Families of rows that turns and mirrors carry onto each other, the same ones carrying the whole set onto itself: the rest of each named row's family, in list order
4 families of 8 rows
Zir: [-2.22  1.14  1.48 -0.13 -0.41 -1.55  0.11 -1.31 -0.78 -0.95  0.77 -0.93
 -2.19]
Fef: [-0.40  1.24 -0.18 -0.54 -1.93 -0.26 -0.32 -0.99 -1.62 -0.41 -0.96 -1.14
  0.57]
Kez: [-2.57  0.08  0.73  1.12  0.61 -0.07 -1.25 -1.37 -1.44 -0.09 -0.44 -0.91
  2.09]
sug: [ 0.06  0.02  1.04 -1.15 -0.70  0.82 -0.05 -2.76 -0.47  1.28  1.74 -1.36
  0.12]
pogu: [ 0.11 -1.37  2.48 -1.49  0.66 -0.27  0.56 -2.83  0.58  0.30  0.07 -2.68
 -0.02]
tiza: [-2.18 -0.62  2.92 -1.59  1.69  1.34 -0.13 -2.06  0.01 -0.13 -1.00 -1.66
  1.20]
gabi: [-0.12 -0.43  1.66 -1.83  1.06  0.26  0.16 -4.08 -0.61  1.22  0.23 -1.38
 -0.14]
ditig: [-1.36  0.71  1.50 -0.44  0.84 -1.63 -1.43 -2.95  0.55 -1.11 -0.36 -1.37
 -2.09]
ret: [-3.14 -0.10  2.44  0.00  0.19  0.99  0.25 -1.60 -1.40  0.79  0.01 -0.32
  1.33]
tun: [-0.05 -0.50  2.14 -2.07  1.40 -0.33  0.54 -2.74  0.42 -0.21  0.37 -2.80
 -0.80]
zatup: [-1.12 -0.21  0.78 -0.82  0.85  0.54  0.19 -2.71 -1.83  1.32  1.75 -0.98
  0.83]
kiz: [-2.70 -0.68  2.95 -1.63  0.50  1.32 -0.03 -1.75 -0.42 -0.35 -1.53 -0.90
  0.93]
Vuf: [-1.03  0.45  0.71  0.83 -1.01 -1.57  0.48 -0.75 -1.74 -0.32 -1.52 -1.75
  1.19]
muges: [-0.48 -0.26  1.34 -0.85 -0.52 -1.13  0.32 -1.07 -0.67 -1.28 -2.74 -2.45
  0.76]
nabid: [-0.94  0.29  1.27 -1.40  0.31 -0.22  0.31 -1.00 -1.11 -1.20 -2.89 -2.31
  1.30]
sesi: [-0.57  1.08  0.22 -1.21 -0.41 -1.14 -0.15 -2.13 -1.87 -0.79 -2.68 -1.16
  0.04]
Sebe: [-1.10  1.22  0.89 -0.16  0.00 -0.42 -1.02 -1.41  0.48 -0.51  2.02 -1.09
 -1.49]
ripeg: [-2.14  0.83  0.98  0.36 -0.24  1.26 -1.01 -0.63 -0.80  0.02 -0.35 -0.50
  2.02]
Ren: [-0.34 -0.69  1.89  0.11  0.36 -0.84  0.82 -2.69 -0.25  1.28  1.73 -2.11
 -0.02]
ros: [-0.69  0.71  1.82  0.09  0.97 -0.99  0.13 -1.49 -1.15 -0.31 -3.08 -1.87
  1.33]
kodo: [-1.99  0.36  3.16 -1.23  1.99  1.01  0.36 -2.54 -0.97  0.74 -1.09 -0.71
  0.53]
Nin: [-1.48  1.79  1.99 -1.15  0.99 -1.35  0.14 -1.66 -0.94 -1.20 -1.48 -1.10
 -2.07]
Nit: [-1.88  0.31  2.25 -1.80  0.08 -0.84 -0.16 -1.64  0.22 -1.74 -0.56 -1.46
 -2.25]
zamez: [-2.43 -0.20  2.06 -0.10  1.04  0.59 -1.34 -2.69 -0.45  0.10 -2.04 -0.67
  1.69]
ref: [-1.42  1.01  1.01  0.33 -0.83 -0.79 -1.68 -1.63  0.72 -0.95  1.06 -1.25
 -1.44]
mev: [-1.58  0.88  1.68 -1.51  0.69 -1.19 -0.38 -1.24  0.13 -2.20 -1.20 -2.14
 -1.69]
sidug: [-1.16  1.30 -0.61 -0.39 -0.46 -1.35 -0.09 -1.15 -2.53 -0.81 -0.18 -1.06
 -0.26]
pana: [-2.28  0.15  1.62  0.58 -0.56  1.26 -1.62 -1.56 -0.10  0.27 -0.16 -0.67
  1.84]
togat: [ 0.19  0.13  2.51 -0.53  1.97 -1.19  0.35 -3.03  0.29  0.49 -0.05 -2.38
 -0.88]
Zari: [-0.30  1.64 -0.39  0.01 -1.14 -0.85 -0.40 -0.38 -1.11 -0.87 -0.41 -1.39
  0.20]
Rike: [-0.18  0.04  1.06 -0.49  0.26  1.11 -0.12 -2.06 -0.22  1.35  1.81 -1.37
  1.12]
los: [-1.52  0.35  0.69  0.59  0.88 -1.52 -1.19 -2.19 -0.23 -0.46  1.92 -1.49
 -1.12]

The rest of the family of kodo: Kez, zatup, ros, Nin, sidug, togat, los
The rest of the family of gabi: Zir, ditig, ret, Vuf, sesi, Ren, zamez
The rest of the family of Fef: sug, pogu, kiz, muges, Nit, ref, pana

Families of rows that turns and mirrors carry onto each other, the same ones carrying the whole set onto itself: the rest of each named row's family, in list order
9 families of 3 rows
kosu: [-0.13 -0.95 -1.82  1.44 -2.05 -2.20 -1.68 -1.31 -2.92  1.78 -0.21  0.23
 -0.10  0.66  0.01 -1.43 -1.27  0.30  0.01 -0.88 -0.92]
zale: [-0.64 -2.25 -0.97  0.55 -1.17  0.29 -0.08 -1.10 -2.13 -0.73 -0.72 -0.30
 -2.35 -1.84 -1.73 -0.90  0.17 -1.45 -1.50  0.20 -1.73]
geze: [ 0.16 -1.84 -1.29  0.59 -1.01  0.33 -0.82 -1.17 -2.27 -0.35 -0.40  0.44
 -1.91 -1.56 -2.33 -1.17  0.30 -2.18 -1.96 -0.41 -2.12]
bipi: [ 0.37 -1.63 -0.66  0.72 -1.00  0.82 -0.71 -1.73 -2.22 -0.28  0.04  0.10
 -2.04 -0.92 -1.49 -1.56  0.03 -1.33 -2.21 -1.52 -3.41]
tebu: [ 0.61  2.09 -1.57 -0.21 -0.80 -0.75  0.92 -0.68 -0.54 -1.15  0.84  0.55
 -0.34 -1.64 -1.74 -1.25 -0.23  0.57  1.59 -1.90 -2.13]
kezed: [-1.30 -1.41 -0.63  0.79 -1.94  0.83 -0.84 -0.99 -1.72 -0.80 -0.52 -0.64
 -2.22 -1.11 -1.12  0.92  1.17 -1.05 -1.37 -0.21 -2.91]
Suz: [-0.49  0.03 -2.07  2.24 -1.45 -1.89 -1.83 -1.40 -2.10  1.28 -0.76 -0.89
  0.84  1.62 -0.61 -0.88  0.36  0.63  0.20 -1.09 -1.31]
senog: [-0.08  2.78 -1.49 -0.14 -0.60 -0.52  0.30 -0.72 -0.88 -1.59  1.14 -0.44
  1.12 -0.31 -0.57 -1.56 -0.45 -0.65  0.92 -1.78 -2.61]
lef: [ 0.57 -0.22 -1.36  1.77 -2.70 -2.25 -2.04 -1.30 -3.13  0.49  0.39 -0.27
 -0.40  0.65 -0.48  0.32 -1.36  0.63  1.36 -0.20 -1.15]
vif: [-0.08  2.37 -0.75 -0.66 -0.94  0.19  0.10 -1.51 -1.44 -2.37  0.70  0.90
  0.55 -0.28 -0.51  0.17 -1.20 -0.17  0.84 -1.20 -3.14]
feli: [-0.09 -2.04 -0.60  0.43 -1.26  0.15 -0.64 -1.65 -2.30 -0.40  0.93 -0.29
 -3.00 -1.50 -1.16 -1.03  0.30 -1.90 -0.82 -1.38 -1.73]
zifaf: [-0.59 -2.96 -0.63  1.31 -0.80  0.41 -0.53 -2.13 -1.97 -0.93 -0.59  0.15
 -1.52 -0.70 -1.58  0.08 -0.54 -1.46 -1.37 -0.54 -2.47]
genub: [-0.64 -0.29 -0.91  1.74 -1.42 -2.27 -1.61 -2.74 -2.83  0.83  0.49 -0.84
  1.28  1.37 -0.13 -1.19 -0.93  0.27  0.14 -0.87 -1.83]
Sobok: [ 0.62  2.10 -2.35 -0.63 -0.42  0.61 -0.04 -2.08 -0.80 -1.73 -0.99 -0.25
  0.46 -1.02 -0.10  0.57  0.19  0.41  0.93 -1.03 -2.52]
Tovi: [-0.51  2.56 -1.79 -0.32 -0.26 -0.96  0.63 -1.92 -0.41 -1.97 -0.27 -0.21
  0.66 -1.58 -0.96 -0.31 -0.72 -0.65  0.90 -1.49 -2.86]
Peva: [ 0.21  2.34 -1.53 -0.32 -0.75 -1.12  1.12 -0.63 -0.19 -1.67  0.16 -0.62
  0.62 -1.72 -1.29 -1.12 -0.65 -0.19  0.66 -1.29 -2.84]
Nepuv: [ 0.49  0.55 -1.56  1.83 -1.92 -1.40 -2.36 -2.48 -2.93  0.74  1.27 -0.38
  0.78  1.10  0.61 -0.59 -0.81  0.03  0.43 -0.76 -0.84]
bola: [-0.56 -1.32 -1.09 -0.04 -1.42  0.14 -0.60 -1.86 -0.94 -0.35  0.09 -0.36
 -2.02 -1.93 -2.74 -0.57  1.12 -1.50 -1.78 -0.85 -2.66]
pes: [-0.36 -2.42 -1.14  0.57 -1.92  0.43  0.35 -0.78 -2.68  0.04  0.44  0.06
 -2.32 -1.18 -1.48 -0.21  0.55 -1.71 -1.00  0.02 -1.99]
Dom: [ 0.96 -2.50 -1.15  1.15 -2.28  0.04  0.40 -0.79 -1.75 -1.68 -0.73 -0.15
 -1.82 -1.54 -0.77 -0.11  0.77 -0.33 -0.89  0.06 -2.33]
moge: [-0.61  1.75 -1.29 -1.02 -1.13 -0.47  1.17 -1.82 -0.20 -1.57  0.20 -0.50
  0.96 -1.23 -0.89  0.54 -0.21 -0.04  0.73 -1.86 -2.92]
geses: [ 0.31  1.98 -1.17  0.13 -0.14  0.03  0.53 -1.73 -0.53 -2.19  0.99 -0.83
 -0.52 -2.01 -1.23  0.12 -1.40 -0.20  1.21 -1.39 -2.35]
zop: [ 0.19 -0.14 -1.75  2.45 -1.22 -2.22 -2.55 -1.61 -3.02  0.35  0.53 -0.22
  0.89  0.27  0.34 -1.11 -1.12  0.02  0.31 -0.40 -0.86]
zomet: [-0.18  0.24 -1.92  1.97 -1.66 -1.97 -2.54 -1.96 -2.27  1.09 -0.61 -0.28
  0.86  0.49  0.60 -1.68 -0.58  0.22  0.37 -0.69 -0.92]
dinu: [-1.15  2.32 -1.62 -0.51 -0.02 -0.85  1.53 -0.77 -0.66 -0.85  0.82  0.05
  0.23 -1.13 -1.40  0.08  0.10 -0.14  0.75 -1.45 -2.05]
vov: [-1.12  0.49 -1.86  3.15 -1.31 -1.36 -1.31 -1.54 -2.73  0.57  0.00 -0.21
  0.73  0.53  0.27 -0.34 -0.83  0.44  1.39 -0.26 -0.71]
rom: [ 1.30  0.36 -2.29  2.72 -2.05 -0.95 -1.68 -1.91 -4.27 -0.11  0.06  0.40
  1.11  0.23 -0.36 -0.13 -0.68  0.09  0.09 -0.39 -1.68]

The rest of the family of dinu: feli, genub
The rest of the family of vov: zifaf, geses
The rest of the family of vif: kezed, lef
The rest of the family of bipi: tebu, Suz
The rest of the family of kosu: senog, bola

Families of rows that turns and mirrors carry onto each other, the same ones carrying the whole set onto itself: the rest of each named row's family, in list order
4 families of 8 rows
vup: [ 1.71 -0.03 -1.98 -1.33 -0.57 -1.88  0.17  3.96  0.43  0.08 -0.94 -1.20
 -1.43]
Vele: [ 1.71 -0.50  0.13 -1.07  0.06 -2.20 -0.09  3.29  1.57 -1.02 -1.19 -1.45
 -1.80]
zute: [ 0.71 -0.49 -0.92  0.47  3.21 -1.14 -1.29  1.57 -1.22  1.23 -0.42  0.94
 -0.79]
tav: [ 1.06  0.01 -0.98 -0.90 -1.75 -1.53 -0.37  2.62  0.49 -0.57 -1.58  0.16
 -2.46]
Ruda: [ 0.96 -0.17 -0.50 -0.58 -1.39 -1.86 -0.74  2.01  0.45 -0.67 -1.55  1.33
 -2.56]
roz: [ 2.02 -0.38  0.53 -1.51 -0.20 -1.93 -0.54  2.90  0.55 -0.66 -1.77 -1.79
 -1.34]
vot: [ 1.21 -0.02 -1.49 -1.20 -0.36 -2.38  1.26  3.98  0.20  0.02 -0.29 -1.27
 -0.88]
vavo: [ 1.77 -0.86 -1.60 -0.47 -0.20 -2.55  0.58  1.74  0.29 -0.33 -0.03  0.02
 -3.29]
Vin: [ 1.55 -0.15  0.22 -1.82  0.62 -1.62  0.01  3.38  1.53 -0.57 -1.59 -1.79
 -1.28]
zekir: [ 0.38 -0.64 -0.37 -1.06  2.49 -1.24  0.73  0.90 -1.87  1.23 -2.76 -0.80
 -1.01]
filog: [ 1.78 -0.54 -1.41  0.11 -0.43 -2.92  0.14  2.09 -0.03 -0.21 -0.04  0.73
 -3.02]
Fug: [-0.93  1.00 -0.55 -0.01  1.68 -2.02 -0.70  1.21  0.10  2.15 -0.55  0.12
  0.38]
lofo: [ 1.78 -0.46 -0.21 -1.78  0.41 -1.84 -0.68  2.95  2.04 -0.53 -1.35 -1.32
 -1.31]
Vono: [-0.83  0.56 -0.24 -0.04  1.98 -1.35 -0.45  0.79  0.98  1.80 -1.15  1.27
 -0.30]
sus: [-0.60  0.33 -0.49 -0.63  2.59 -1.94  2.10  1.20 -0.74  0.17 -2.31  0.00
 -0.17]
merun: [ 1.17 -0.08 -0.96 -0.93 -1.11 -1.26 -0.24  1.96  0.51 -1.39 -1.71  0.91
 -2.40]
zazo: [-0.03 -0.29  0.19  0.48  2.83 -1.38 -1.76  1.84 -1.24  0.86 -0.54  0.05
 -0.15]
tese: [ 1.89 -0.46 -1.09 -0.39 -0.19 -2.97  0.22  2.55  0.34 -0.97 -0.10 -0.25
 -2.97]
pef: [ 1.96  0.02 -1.74 -1.23  0.45 -1.51  0.78  4.01  0.34  0.19 -0.78 -1.83
 -1.01]
dad: [ 1.77 -0.52 -2.08 -0.88  0.20 -1.30  0.32  4.10  0.76  0.03 -0.37 -1.24
 -0.99]
fon: [-0.76 -0.11 -0.30  0.03  2.25 -2.42  1.66  0.70 -0.90  0.08 -1.91  0.29
  0.05]
rez: [ 1.16 -0.22 -1.10 -0.40 -0.82 -3.36  0.63  2.50  0.12 -0.08  0.52  0.11
 -2.39]
Non: [ 0.21 -0.28 -0.01  0.93  2.32 -1.32 -1.95  1.90 -0.93  1.29 -0.69  0.84
 -0.46]
Falil: [-0.08  0.04 -0.38  0.95  2.97 -0.97 -1.16  1.68 -1.20  0.87 -1.25  0.57
 -0.07]
bavo: [ 0.14 -0.49 -0.56 -0.62  2.81 -1.76  0.07  0.35 -1.36  1.85 -2.50 -0.34
 -0.89]
zipa: [ 1.59 -0.05 -0.03 -0.60 -1.49 -1.71 -1.14  2.23 -0.26 -0.90 -1.51  0.27
 -2.07]
fudi: [-0.62  0.00 -0.16 -0.49  2.68 -1.24  1.49  0.89  0.38  0.39 -2.32  0.54
 -0.02]
gunek: [-1.00  0.54 -0.50 -0.21  2.52 -2.14 -0.56  0.85  0.13  2.32 -0.90  0.45
 -0.53]
Bisi: [-0.04 -0.78 -0.59 -0.98  1.92 -1.61  0.15  0.65 -2.28  1.32 -2.52 -0.31
 -0.82]
komin: [-0.71  0.79 -0.47  0.25  1.79 -2.42 -1.00  1.41  0.43  2.02 -0.41  1.10
 -0.19]
famag: [ 0.80 -0.74 -1.33 -1.00  3.14 -1.16  0.33  1.05 -1.75  1.48 -2.03 -0.24
 -0.95]
kamu: [-0.98  0.02 -0.62  0.05  2.85 -1.63  1.20  1.39 -0.88  0.35 -2.06  0.69
  0.04]

The rest of the family of dad: vavo, Fug, lofo, merun, zazo, fon, Bisi
The rest of the family of zekir: Ruda, Vin, filog, sus, pef, Non, komin
The rest of the family of tav: vup, Vele, tese, Falil, bavo, gunek, kamu

